In the data rows, zero lies at 4.5, halfway between 4 and 5.
Here is a table of points, one per row:
"4 3 8 7 6 5 0 1 3 5 4 4 4 5 6 7 5 5 2 4 4 3 2 3 4 1 6 5 4 3 5 6 5 5 3 3 4
 2 6 5 5"
"3 4 5 6 2 5 5 4 5 2 7 3 3 5 3 5 5 3 2 4 2 2 7 1 7 7 4 5 6 2 7 3 2 4 5 6 5
 5 5 3 6"
"5 3 2 3 7 4 7 7 5 7 6 4 5 6 4 7 2 3 4 1 3 5 4 7 5 5 3 6 3 5 4 5 4 6 2 5 6
 3 6 4 5"
"4 6 5 5 4 7 6 4 4 4 4 4 5 3 5 5 7 7 5 5 3 6 3 5 7 3 2 5 6 7 5 4 6 4 7 7 4
 4 4 6 6"
"5 7 4 3 4 7 5 6 4 4 7 4 6 8 6 6 4 5 4 6 3 6 8 5 0 4 5 5 3 4 6 3 6 4 7 7 6
 7 3 7 4"
"5 5 2 8 4 6 5 1 6 2 5 7 7 4 2 5 2 7 7 6 5 4 7 4 6 3 6 4 4 6 3 4 4 6 3 2 5
 2 4 4 6"
"5 2 4 4 5 3 4 5 3 5 0 4 4 7 3 8 7 4 5 4 4 6 5 6 6 6 2 4 2 6 6 5 3 6 5 5 7
 3 4 4 5"
"7 6 6 6 5 4 3 5 6 3 5 7 5 5 4 6 2 2 7 7 5 3 2 7 4 6 2 6 4 6 7 6 4 4 5 3 6
 4 5 3 6"
"6 4 3 7 3 4 7 5 2 5 6 6 2 7 5 3 5 3 2 3 6 3 3 6 6 2 7 2 5 4 6 4 6 5 4 4 3
 6 3 6 7"
"1 5 5 6 5 3 3 6 7 6 6 3 3 7 6 4 4 5 8 4 6 3 7 7 3 4 1 2 8 6 7 3 5 2 3 3 3
 5 3 5 4"
"5 4 8 2 7 7 7 7 7 2 3 7 4 3 5 2 3 6 4 5 5 5 7 5 5 4 6 3 3 4 6 5 6 7 3 2 5
 3 2 4 2"
"7 5 2 8 7 2 6 2 4 7 5 4 7 5 5 3 6 3 4 7 3 6 5 9 4 5 5 5 4 2 4 6 3 5 5 4 6
 2 5 3 2"
"3 7 6 3 6 4 4 3 3 2 5 2 1 3 6 5 2 5 9 6 5 4 2 5 3 3 6 4 5 5 3 3 6 2 7 5 3
 7 7 6 1"
"3 4 1 2 1 4 4 5 2 6 3 7 5 4 4 3 4 7 6 5 3 2 4 1 2 2 4 7 5 6 5 7 5 6 3 4 6
 3 4 3 2"
"5 2 4 6 1 3 1 7 5 5 4 4 3 3 2 5 3 6 4 5 5 4 5 4 2 2 5 4 5 3 2 4 3 5 6 7 6
 3 4 5 5"
"4 3 4 4 2 5 4 6 7 5 2 4 7 3 3 3 6 7 3 5 3 2 4 5 5 6 7 7 4 8 4 4 5 3 7 4 4
 3 6 6 4"
"4 4 2 7 4 4 3 2 5 5 6 6 4 4 6 5 5 2 4 2 7 2 6 4 4 7 4 2 6 4 5 5 7 5 4 5 2
 7 4 4 5"
"5 6 1 6 7 4 4 7 4 2 2 2 7 6 6 2 5 3 5 3 3 4 5 4 4 1 5 6 4 3 4 3 4 4 6 6 5
 6 7 5 5"
"4 4 3 6 1 2 4 2 8 4 2 2 4 4 4 3 4 6 2 3 6 6 2 3 2 6 3 4 3 7 2 3 3 5 5 5 6
 4 7 4 4"
"8 1 6 3 5 2 6 2 5 4 5 3 5 3 3 4 3 4 2 5 4 2 5 4 5 6 6 3 4 5 7 4 3 5 4 5 6
 3 6 4 2"
"6 4 7 5 4 2 4 5 3 6 6 4 7 4 3 4 4 6 3 3 3 6 4 4 4 6 2 6 4 5 2 7 3 6 3 3 4
 6 5 5 5"
"4 4 3 2 1 6 2 4 2 4 5 5 2 2 5 4 3 4 4 2 2 7 6 5 5 5 2 5 7 2 3 2 2 4 5 5 6
 5 6 4 5"
"6 4 5 4 5 5 2 5 3 4 6 4 4 9 5 2 6 5 3 6 4 2 5 5 8 6 6 5 2 6 2 4 5 5 7 6 8
 5 2 6 2"
"2 6 5 4 3 5 4 5 4 3 3 2 7 6 1 2 2 4 6 3 4 8 4 6 5 7 7 7 8 4 6 3 6 3 4 6 3
 5 2 3 2"
"5 5 5 3 6 4 4 6 4 4 4 5 5 2 4 2 6 5 2 6 5 2 6 7 4 5 3 6 2 2 7 5 4 5 4 3 4
 4 5 3 6"
"4 2 5 3 5 6 5 7 7 4 4 5 4 5 6 3 7 5 5 7 6 7 2 4 2 7 6 3 4 1 6 6 5 5 3 4 3
 4 6 6 2"
"4 7 4 3 6 3 6 2 5 3 5 5 3 6 8 5 1 6 5 5 4 7 5 2 2 5 3 5 4 5 4 4 6 1 7 7 4
 5 2 6 7"
"5 4 3 2 6 4 5 5 4 1 6 1 7 4 4 1 7 2 6 5 4 6 4 4 4 4 4 4 3 5 2 3 5 3 4 5 5
 4 5 5 7"
"2 7 6 1 7 2 6 6 5 5 6 6 4 4 5 6 6 3 4 7 6 3 5 3 5 3 7 3 8 6 3 2 6 3 5 6 4
 4 7 6 7"
"5 4 6 6 4 5 4 4 8 6 6 6 4 6 3 2 2 3 7 7 3 3 2 6 5 5 4 7 4 7 6 7 3 7 4 5 6
 5 6 3 8"
"3 5 4 5 5 6 6 6 4 6 7 5 6 1 4 6 5 7 4 6 4 7 1 3 7 2 3 4 4 6 7 4 5 3 8 6 6
 5 2 6 4"
"4 4 3 5 5 7 2 6 6 4 6 6 4 8 3 6 5 4 1 4 6 7 2 2 2 5 4 3 7 7 3 7 4 6 5 2 1
 3 3 2 4"
"5 6 7 5 6 7 4 2 3 6 3 4 3 4 5 2 7 6 7 1 4 5 5 2 4 7 7 4 4 5 7 4 5 4 6 5 4
 3 6 6 7"
"6 4 4 4 4 3 6 1 5 7 4 3 5 4 3 7 6 1 5 4 3 6 7 6 5 2 4 6 3 5 6 6 3 6 4 3 4
 3 4 3 2"
"4 4 3 6 3 5 4 5 2 5 2 6 4 4 5 4 1 4 3 7 7 6 7 6 7 5 2 3 4 2 5 6 6 4 3 4 2
 6 7 5 3"
"7 6 6 5 4 3 1 6 4 2 7 7 5 3 4 7 7 7 5 2 4 4 5 5 6 4 6 5 3 4 3 4 4 4 3 2 5
 4 5 2 6"
"4 3 5 6 7 7 4 6 3 8 6 3 4 2 7 4 5 2 4 7 6 6 6 3 5 6 7 5 5 6 2 4 3 4 3 4 3
 5 1 2 4"
"3 3 5 4 4 4 7 2 3 3 3 7 3 4 6 5 7 4 3 2 7 3 6 6 6 2 6 2 6 4 3 8 6 4 4 4 3
 8 5 5 5"
"5 5 5 5 5 5 8 5 8 8 2 5 2 4 5 7 5 6 6 6 5 4 4 4 3 3 2 3 4 2 2 5 7 4 5 4 4
 7 2 6 3"
"2 6 7 4 5 7 4 5 5 2 2 2 7 2 5 7 4 1 5 4 4 2 1 5 2 5 5 6 6 5 4 3 3 3 3 7 3
 6 2 6 3"
"6 4 2 2 4 5 3 5 6 6 2 5 6 4 6 5 2 5 6 5 7 3 2 4 7 7 5 2 5 0 3 6 6 5 4 3 2
 5 5 5 5"
"6 6 8 2 4 3 5 5 2 5 4 5 7 5 3 6 5 5 5 3 4 6 4 5 5 6 4 5 3 3 2 4 3 5 5 2 4
 5 6 2 6"
These points spread out most along one direction. How far along it is each point below, from 0 to 99? 50 is the average, and the first point above lies past it. One standard deviation of the points above along it is 16.
"6 4 2 2 4 5 3 5 6 6 2 5 6 4 6 5 2 5 6 5 7 3 2 4 7 7 5 2 5 0 3 6 6 5 4 3 2
 5 5 5 5" 49
"5 2 4 4 5 3 4 5 3 5 0 4 4 7 3 8 7 4 5 4 4 6 5 6 6 6 2 4 2 6 6 5 3 6 5 5 7
 3 4 4 5" 72
"3 4 1 2 1 4 4 5 2 6 3 7 5 4 4 3 4 7 6 5 3 2 4 1 2 2 4 7 5 6 5 7 5 6 3 4 6
 3 4 3 2" 59
"3 3 5 4 4 4 7 2 3 3 3 7 3 4 6 5 7 4 3 2 7 3 6 6 6 2 6 2 6 4 3 8 6 4 4 4 3
 8 5 5 5" 42
"6 4 3 7 3 4 7 5 2 5 6 6 2 7 5 3 5 3 2 3 6 3 3 6 6 2 7 2 5 4 6 4 6 5 4 4 3
 6 3 6 7" 47
"7 5 2 8 7 2 6 2 4 7 5 4 7 5 5 3 6 3 4 7 3 6 5 9 4 5 5 5 4 2 4 6 3 5 5 4 6
 2 5 3 2" 75
"4 3 4 4 2 5 4 6 7 5 2 4 7 3 3 3 6 7 3 5 3 2 4 5 5 6 7 7 4 8 4 4 5 3 7 4 4
 3 6 6 4" 55
"4 7 4 3 6 3 6 2 5 3 5 5 3 6 8 5 1 6 5 5 4 7 5 2 2 5 3 5 4 5 4 4 6 1 7 7 4
 5 2 6 7" 18
"5 3 2 3 7 4 7 7 5 7 6 4 5 6 4 7 2 3 4 1 3 5 4 7 5 5 3 6 3 5 4 5 4 6 2 5 6
 3 6 4 5" 69
